In the data rows, 128 means zero.
Here are some points, each followed by its number:
[140 134 128 122 127 136 088 126 124 204 133 129 109 116 122 115 124 141 142 118 145 122 107 139] 0
[144 116 117 136 099 128 122 126 118 127 113 130 122 138 129 117 121 134 120 108 140 121 131 136] 1
[129 082 097 168 125 163 155 083 107 132 113 205 095 090 122 101 103 139 111 053 154 108 134 076] 2
[152 124 150 106 123 127 119 143 138 163 142 176 150 105 133 138 126 132 109 175 123 118 137 134] 3
[164 171 152 164 166 124 119 153 113 118 123 127 110 127 146 115 186 115 103 140 103 113 126 150] 4
[140 064 130 156 124 156 167 115 119 140 121 200 161 067 143 106 094 124 132 111 136 111 178 133] 5
[118 127 141 154 097 113 123 133 135 137 167 160 118 111 147 129 123 170 100 139 141 149 144 141] 6
[120 143 165 133 124 132 115 149 130 114 148 046 157 163 158 114 170 110 116 143 144 120 114 166] 7
[128 079 086 163 129 160 158 099 110 120 126 202 110 090 112 104 099 130 116 050 159 117 140 072] 8
[100 141 160 119 134 135 122 125 133 135 151 047 138 149 160 113 137 103 139 122 134 112 112 153] 9
[137 136 117 137 162 075 171 152 086 157 128 110 153 094 053 134 130 129 091 129 142 168 140 146] 10
[120 167 120 105 127 098 074 142 102 186 153 085 133 225 102 158 154 155 102 136 129 143 136 187] 11
[124 142 155 119 113 144 122 140 109 126 145 049 156 144 153 101 145 101 117 117 162 109 111 162] 12
[119 110 112 177 156 115 138 094 195 081 140 094 121 181 130 133 116 082 159 112 098 086 134 084] 13
[124 152 112 102 088 106 110 160 144 124 124 160 109 088 114 131 095 170 162 162 120 174 105 131] 14
[104 143 150 128 134 154 127 129 125 106 136 041 148 149 146 115 154 104 137 125 153 120 104 160] 15
[126 117 123 162 126 100 146 137 127 118 131 123 117 108 104 099 133 119 119 116 134 100 133 151] 16
[127 089 076 149 137 164 158 099 103 126 123 206 104 088 095 107 094 137 121 052 164 122 136 074] 17
[146 100 121 106 141 095 120 138 118 202 110 107 091 122 118 111 147 121 103 119 107 134 099 106] 18
[141 148 129 109 116 090 141 149 128 123 113 112 161 106 077 159 113 120 125 165 134 158 116 134] 19
[097 148 114 097 100 112 115 139 139 109 137 144 103 099 107 137 116 169 152 175 141 148 107 137] 20
[132 139 153 145 140 129 141 088 123 150 110 132 169 116 128 155 122 135 129 189 130 137 117 088] 21
[122 165 114 111 091 107 101 142 142 128 128 141 107 107 109 133 097 167 167 141 135 161 108 130] 22
[141 131 124 116 110 115 125 137 105 140 086 124 155 126 117 127 126 133 144 170 128 139 104 115] 23
[124 123 142 152 087 104 125 146 143 127 163 148 119 113 145 125 123 174 099 137 137 155 147 154] 24
[141 130 134 131 176 168 131 128 117 123 122 139 141 141 140 161 152 112 118 090 118 156 145 115] 25
[162 113 123 144 080 134 127 140 117 097 109 166 104 124 145 078 140 107 093 105 141 062 100 118] 26
[109 125 122 118 131 119 136 105 151 127 130 071 107 136 125 142 108 121 143 098 126 148 126 122] 27
[141 124 133 128 169 169 122 136 119 132 124 133 135 138 139 155 152 108 117 091 119 152 129 112] 28
[140 137 116 092 108 129 090 141 136 157 143 136 161 150 141 129 088 118 176 148 117 117 134 126] 29
[102 079 097 087 139 139 129 140 128 133 167 172 093 136 129 135 146 142 078 101 128 151 128 082] 30
[070 112 100 121 149 167 117 115 137 101 192 147 162 146 177 098 097 118 199 137 122 104 155 085] 31
[127 119 123 128 114 129 120 123 122 140 139 155 109 118 122 124 132 140 104 120 142 112 135 141] 32
[130 125 150 126 095 130 138 114 117 139 142 137 137 098 143 141 109 139 094 125 150 133 154 152] 33
[134 129 151 149 172 173 135 119 102 136 116 168 132 120 172 130 150 130 132 115 105 131 160 138] 34
Which point above is nearest to each new point? Its number follows each.
[161 124 143 102 115 118 117 146 146 157 144 183 138 104 132 144 112 128 108 165 115 121 137 125] >> 3
[158 177 176 162 146 112 126 163 128 109 127 132 109 124 158 109 175 133 108 146 097 118 129 163] >> 4
[137 108 140 140 109 080 140 153 148 109 107 106 113 147 141 097 150 122 122 166 086 100 131 160] >> 16
[143 135 148 163 171 168 138 121 104 123 113 149 129 132 184 120 162 134 124 115 105 140 152 125] >> 34
[165 115 117 138 072 136 121 145 117 091 119 172 103 127 150 078 138 098 085 096 138 059 095 100] >> 26
[160 171 160 165 152 120 121 160 114 111 127 137 112 125 153 114 180 119 101 132 103 115 125 147] >> 4
[158 120 129 140 082 131 127 136 115 107 105 147 101 113 131 076 143 110 092 107 148 062 093 126] >> 26
[119 101 115 177 169 115 138 098 198 085 150 092 119 189 131 130 128 075 158 113 093 074 144 093] >> 13
[130 141 133 136 147 067 175 164 088 161 122 126 151 079 064 124 123 135 092 122 132 175 126 143] >> 10
[120 174 130 181 158 072 137 158 105 123 154 077 135 143 072 070 158 097 121 129 135 065 124 191] >> 16
[168 103 125 147 076 135 123 144 112 103 102 166 110 123 145 069 141 092 096 102 138 043 095 122] >> 26
[143 134 141 172 097 134 149 126 126 079 099 135 134 140 137 130 139 146 100 120 144 149 107 111] >> 1
[146 111 114 123 100 125 128 127 118 130 101 128 117 143 127 113 114 121 126 098 126 109 130 142] >> 1
[092 143 096 088 120 134 102 122 126 132 132 093 088 158 118 125 110 155 173 091 132 148 137 167] >> 27
[137 125 138 157 178 161 137 122 103 142 097 145 122 137 170 121 151 134 140 104 088 146 161 144] >> 34
[123 152 110 127 137 118 115 091 095 146 082 080 160 156 088 157 125 109 161 155 135 122 109 109] >> 23
[157 111 129 149 089 143 127 146 107 106 100 171 116 133 136 083 156 112 086 108 146 072 084 112] >> 26
[110 140 108 150 191 091 152 130 119 141 138 145 104 134 073 109 154 139 118 137 109 124 128 111] >> 16
[144 140 130 114 107 120 122 125 105 144 075 125 144 116 108 128 129 131 147 180 133 118 095 124] >> 23
[149 116 112 138 098 125 128 115 132 124 097 125 113 144 120 118 107 127 136 098 134 111 129 134] >> 1
[144 138 125 139 151 084 168 160 087 152 122 104 154 095 052 119 139 127 093 115 161 162 114 132] >> 10
[158 135 114 094 083 111 087 136 131 119 099 138 137 142 107 166 139 103 116 185 128 099 088 099] >> 23
[136 135 152 158 172 170 124 131 119 131 108 158 141 144 180 119 151 143 160 119 088 142 162 151] >> 34
[128 109 152 149 113 105 130 121 157 167 092 080 127 070 105 128 115 139 176 161 131 126 149 226] >> 16
[149 162 155 165 158 125 115 154 116 114 131 138 089 125 148 114 189 134 103 113 107 118 136 155] >> 4
[125 096 134 149 107 118 113 134 140 160 118 087 134 132 132 124 132 135 144 130 136 134 129 169] >> 1
[123 127 118 081 164 157 114 094 130 184 116 143 111 115 118 133 114 134 160 137 126 129 113 090] >> 0
